(in the rows, 128 means zero)
The rows of R fall into a few groups, which share some directions, and each row is roughly a mix of its group's hidden directions, except some rows that fit no group.
R (114 x 10):
[[ 94 109 141 127 141 106  87 101 158  95]
 [175 143 136 100 137 157 101 101 148 101]
 [141 158 151 117 140 181  93 146 102 129]
 [116 103 173 150  82 147 142 152 108 128]
 [143 105 135 131 135 150 163 171 100  88]
 [142 123 142  94 152 140 107 127 148  68]
 [132 146 130  94 144 144  90  82 154 104]
 [114 194 133 152 119 137 106 126 124 160]
 [169  63 119 135 145 110 133 137 133 124]
 [138 129 169 125  85 107  85 116 129 155]
 [139 132 120  89 149 146 124 123 156  69]
 [122 141 109  76 161 128 118 104 156  98]
 [139 153 129 121 100 123 118 118 110 196]
 [125 149 116 108 119 102  82 105 141 176]
 [ 79 158 139 118 155 162 106 136 127  98]
 [ 98 110  98  99 164 135 158 115 158 104]
 [132  64 130 153 128  98 156 130 114 141]
 [ 81 140 143 178 116 133 140 157 121 150]
 [168 127 110 101 123 119 145 118  80 165]
 [127 104 157 141  89 149 155 152  91 152]
 [151 111 118  79 177 107 110 118 144 120]
 [152 150 102 112 154 103  98  97 164 110]
 [147 157 143  82  85 152 105 115 128 140]
 [123 164 125  85 128 173 126  97 151 119]
 [124 133 110 180 145 125 158 156  97 155]
 [ 79 139 148 146 157 129 110 137 161  92]
 [139 186 127 156 150 155  99 122 109 122]
 [ 83 120 173 166 112 146 142 143 132 113]
 [118 133 111  84 134 159 109 106 155  85]
 [109 154 113  95 116  93 128  84 159 140]
 [188 124 116 102 107 105 132  96 121 147]
 [116 123 132 134  80 117 100  83 139 163]
 [124 172 109 102 118 122  95  94 152 157]
 [142  74  97 128 130 101 157 144  98 126]
 [147  85 148 117  97 142 157 143  87 140]
 [166 144 125  84 143 147 119 118 153  87]
 [113 178 131 122  81 160 117 127 108 144]
 [149 152  95 106 141 107  99  86 147 153]
 [115 125  97 166 153  77 133 129 158 136]
 [155 155 105 121 139 107 106 108 134 185]
 [112 193  99 133 146 133 107 115 143 145]
 [119 169 106 113 141 117 104  92 169 148]
 [118 156 141  90 111 129  85  88 150 126]
 [ 81 133 142 147 131 149 124 134 179  97]
 [163 173 123  92 125 140 105 101 104 144]
 [119 168 135 147  97 142 108  81 128 157]
 [111 166 132 116 121 167 112 129 124  73]
 [121 138 178 143  66 138 129 122 122 128]
 [114 113  97  95  98  96 130  96 154 154]
 [100  96 164 150  84 126 137 145 108 149]
 [153 150  96 110 127 111  85  85 141 112]
 [158 112 132 160 107  81 146 106 135 161]
 [130  76 107 113 110 109 163 157 102 127]
 [ 74 158 151 166 107 141 115 121 134 137]
 [ 97 122 110  91 135 118 144 141 156  75]
 [121  73 122 142 153 104 149 162 116 105]
 [100  95 125 178 133  96 146 155 144 129]
 [123  88 152 154 132 131 158 175 104 117]
 [102 126 149 188 107 134 123 128 101 157]
 [156 141 173 137  94 169 122 105 108 124]
 [144 178 100 124 156 120  96 109 140 158]
 [178 139 113 101 102 137 149 107 119 166]
 [159 155 113 156 120 152 138 134  73 145]
 [149 137 113  85 167 124 136 121 155  86]
 [110  79 144 158 137 139 158 165 114 113]
 [171 156 108 135 118 148 152 124 109 176]
 [131 122 155 146  99 156 140 168  80 126]
 [ 69 152 120 155 142 126 138 127 168 122]
 [137 129 123  87 121  98 117 140 116 189]
 [119 107 112  75 137 109 103 101 162 111]
 [ 99 170 156 120 108 180 123 130 112 135]
 [160 124 122 131 168 102 160 164 106 153]
 [135 154 170 120  80 162 117 123 104 136]
 [178 103 110 113 116  91 147 110 109 150]
 [144 172 109  87 146 127 104  89 136 120]
 [ 95 168 112 126 112 119 133  74 150 135]
 [118  77 139  97 116 147 165 122 139  97]
 [115 148 139 176  94 108 142 137 116 171]
 [ 79 118 123 179 102 119 141 102 133 126]
 [133 105 121 154 123 115 156 157  85 171]
 [126 116  98 150 145 150 178 147 131  88]
 [130  97 107  92 132  84 122  96 162 129]
 [141 111 110 112 166 133 152 155 132  74]
 [123 174 148 159  96 148 118 137 118 168]
 [113 139 162 153 147 162 147 163 131  89]
 [114 148 129  92 150 154 121 142 141  71]
 [108  67 135 132 144 139 144 160 129  97]
 [133 112 159 120 100 157 132 168  90 100]
 [116  82  97 129 174 104 145 146 129 113]
 [116 138 156 173 139 173 101 117 114 104]
 [140 163 145 172 108 100  86 129 142 136]
 [113 187 154 126 112 150  99 112 115 148]
 [119 154 113 120 158 123  79 100 145  92]
 [ 86 128 115 163  88 116 140  91 137 145]
 [ 90 134 168 170  98 136 123 135 119 157]
 [140 158 122 107  74 135 118  94 141 159]
 [104 103 141 155 126 110 141 180 109 161]
 [118 114 118 162 114 108 173 166 106 154]
 [167 114 102  97 149 135 165 161 118 107]
 [141 169 108  85 108 125 129  91 150 146]
 [135  88 115 114 151 104 125 118 165  82]
 [103  79 139 114 135  93 109 111 161 106]
 [139 151 171 137 129 160 107 170 100 116]
 [103 147 132 118  90 129  93  80 141 152]
 [147 166 120 155 118 109 118 132  98 180]
 [161  82 135  87 116 131 157 147 123 105]
 [ 92 100 139 105 152 153 131 138 136  76]
 [136 117  88  77 155 119 157 152 137 120]
 [152 170 118  87 105 143  99  98 132 141]
 [148 150 112  86 139 120 108  96 131 175]
 [136  77 116 146 153  82 129 149 119 111]
 [156 164  90 122 152  93 112 103 132 151]
 [ 91 144 144 185 113 123 132 157 122 153]
 [113  89  83 143 152 124 139  86 138 143]]

Here is one row from each group, named. Which group is each of the other rows in?
[130 151 113  83 145 159 118 110 152  86] | T
[112 101 177 151  93 146 160 144 123 134] | K
[164 167 113  98 131 123 100  88 147 127] | F

[145 162 121  77 132 156 114  91 140 116] | F
[125 181 134  92 132 166 106 111 107 130] | F
[128  98 123 170 136 109 169 167 109 134] | T
[101  89 147 133 160  93 122 138 170 125] | K
[111 124 144 166 132 154 103  86 142  89] | T
[164  81 105 144 141 121 164 138 140 101] | T
[136 172 100 134 161 128  95  89 139 117] | K
[152 135 126  71 171 122 111 127 144 107] | T
[ 74 159 134 159 141 118 104 146 144 151] | K
